Rows are one point carried round by a steady rotation, each followed by how many ticks it has turned.
The counts run from 0 to 387.
[135 144 105  88 114 147 143 131 122 124 119 137 154  97 102 195 105 181
 137 116  73 103 112 125 134 129 114 143 111 132  79 179 128 150 107 118
 126 118]
184
[153 179  94  83 129 121 152 151 100 114 106 128 133 120 160 174 100 148
 138 125  93 129 116 129 188 137 157 159 133 119 115 137 119 177 101 171
 123 114]
193
[131 203 117  93 101 133 142 109  98 132 110 146 168 109 172 187 144 184
 157 119 130 101 159 123 120 130 127 132 149 145 139 111 111 155 122 149
 124 129]
372
[165 150 147 128 113 144 123 157 117  85 130 154 139 103 174 161 133 210
 129 107 107 100 137 151 132 125  84 113 108 154 112 170 151 146 101 135
 139 136]
174
[157 138 174 130 131 123 109 125  91 124 103 108 103 116 126 176  96 151
 127 109 142 135 115 166 171 162 109 130 138  96  54 123 158 133 114 171
 117 143]
288
[113 154 164 102 106 132  96 157 128 157 100 147 158  90  91 155 125 118
 143 125 109 109 126 152 114 152 134 162 153 115  52 107 129 143 123 184
 115 124]
89
[148 153 149 130 102 120 127 179 117  64  98 113 134 105 135 153 125 170
  88 112 128 115 100 137 131 123 129 118 146 106  74 178 142 163  83 100
 133 127]
9
[144 191 113 121 105 100 113 176 107  55 134 163 145 120 176 121 136 150
 112  95 151 112 139 128 145 133 110 125 131 137 101 131 153 157  84 130
 131 137]
341
[138 194 104  88  94 111 127 166 107  67  94 138 160  98 168 144 148 140
 140 112 144  94 117 136 124 140 142 149 146 128 130 109 138 158  89 117
  98 109]
204
[123 173 115 142  97 136 148 105 100 140 117 159 154 129 151 156  97 203
  99 113 123 161 151 152 115 172 110 151 154 111 107 116 132 115  99 127
 119 173]
247
[144 166 131 142  93 131 152 140 115 127  97 126 157 100 179 168 115 207
 111 129 111 130 102 156 117 154 143 151 167 126 110 144 117 141  89 112
 107 152]
382
[128 165 115 131  78  92 102 144 135 133 116 138 151  72 147 145 121 136
 131 120 147 131  91 163 136 158 140 147 146 114  52 127 140 141  77 118
  96 137]
217
[139 141 151 116  93 124  99 158 112  67 125 128 131 113  76 147 127 152
  89 101 121 121 137 118  95 135  85 108 145  97  69 147 149 152  95 105
 124 155]
144
[164 180 125  93 105  89 101 134 108 107 141 121 118  90 163 172 134 124
 147 124 151 129 148 138 178 128 124  96 136 124 101 111 121 192 101 167
 127 128]
28
[147 174 110 118  86 108 129 112 109 100 143 151 145  88 183 167 116 186
 140 118 145 130 147 156 136 161  92 109 111 153 115 130 146 139  90 108
 116 145]
40
[158 137 126 136 113 159 117 152 105 145  97 115 135 115 103 162 103 170
  93 117 133 171 133 192 161 152 131 152 146  60 113 136 124 155 109 146
 123 142]
121
[110 187 115  87  92 113 136 127 109  90 102 155 156 122 129 140 131 156
 127 107  86 102 136  90  74 142 120 154 165 130 103  99 133 135  99 144
  95 152]
72
[133 188 134  84 125 133 157 133  81  48  87 123 130 144 140 167 124 172
 101 106 126 107 156 103 131 118 129 111 135 106 124 142 140 159 105 125
 145 120]
2
[157 170 136 116 113 131 120 163  80  51 107 126 127 141 136 133 124 157
  85 101 151 149 164 144 134 145 107 120 148  82 141 110 144 163  98 135
 127 151]
136
[146 195 116 109 105 136 121 128 100 146 120 143 171 100 174 185 157 183
 162 116 141  99 148 138 138 128 128 139 155 142 138 113 106 162 125 156
 121 128]
370
[132 179  93  66 110 132 148 152 110 134 140 165 160 119 129 164  96 143
 129 136  62 142 158 126 134 157 125 158 127 135 132 115 110 167 114 175
 129 135]
59
[170 156 117 137 115 135 125 126 106 103 119 134 126 108 178 175 127 221
 136  96 113 109 113 139 149 122  94 124 128 140 102 168 143 140  92 130
 119 145]
177
[161 151 152 118 115 147 124 160 120  84 131 161 139 104 168 159 132 206
 131 110 104 100 146 148 126 121  81 107 107 158 115 165 149 151 105 143
 143 132]
173
[125 174 118 141  94 141 142 114 100 138 117 160 162 126 154 155 105 208
 104 112 134 152 152 160 111 175 108 153 150 113 117 115 135 115 100 119
 116 169]
246
[124 131 203 119 114 137 121 154 106  86  99 134 137 109 103 156 105 150
 108 116 122 111 129 153 102 170 100 122 134 112  51 135 167 117 117 128
 126 137]
282
[116 168 139 122 110 101 118 120 110 142 100 134 129 116 132 147  99 136
 125 112 106 134 108 126 133 157 144 166 169 107  35 104 138 127 101 179
 105 152]
84
[128 166 186 103 100 139 109 114 135 127  80 153 128 104 150 139 136 170
 128 129 108 123 172 162  93 120 128 108 143 108 108  96 135 147 116 200
 140 126]
101
[159 158 147  83 115 144 124 101 113  83  97 131  99 116 148 160 120 184
 128 112 112 132 175 152 136 114  97  89 105 100 140 127 151 162 104 171
 138 125]
305
[164 162 146  92 132 152 120 119  93  90  96 133 113 118 153 171 124 170
 141 105 149 128 171 171 160 139  98 105 106 104 146 110 156 150 119 171
 130 114]
302
[141 165 138 107 100 110 113 128  96  54 114 116 107 138 112 140 120 161
  83 103 123 142 159 106 108 125 101  97 156  80  98 121 143 162  88 137
 123 158]
140
[155 175  93  89 134 127 156 158  95 116 107 129 141 120 158 175  97 150
 135 118  99 128 113 139 192 144 151 167 126 122 113 143 125 170 103 161
 123 118]
192
[160 151 113 116 117 152 117 134  93 144  95 107 127 124  95 175 110 159
 102 111 139 168 139 167 165 143 136 151 152  53 119 122 117 167 111 154
 119 141]
123
[118 155 166 103 109 137  95 171 125 153 101 152 165  90  99 150 131 113
 145 124 118 108 127 167 120 158 134 163 148 116  60 103 131 138 128 180
 116 120]
90
[151 169 121 114  82 117 117 139 118  96 145 156 157  77 174 164 134 175
 145 120 151 116 149 164 122 157  87 104 111 156 125 128 142 146  96 101
 120 133]
38
[142 155 120 129 120 157 117 177  83 152 113 131 176 128  86 171 121 154
 110 111 126 136 130 149 134 169 125 189 175  91 110 111 112 145 129 145
 110 158]
258
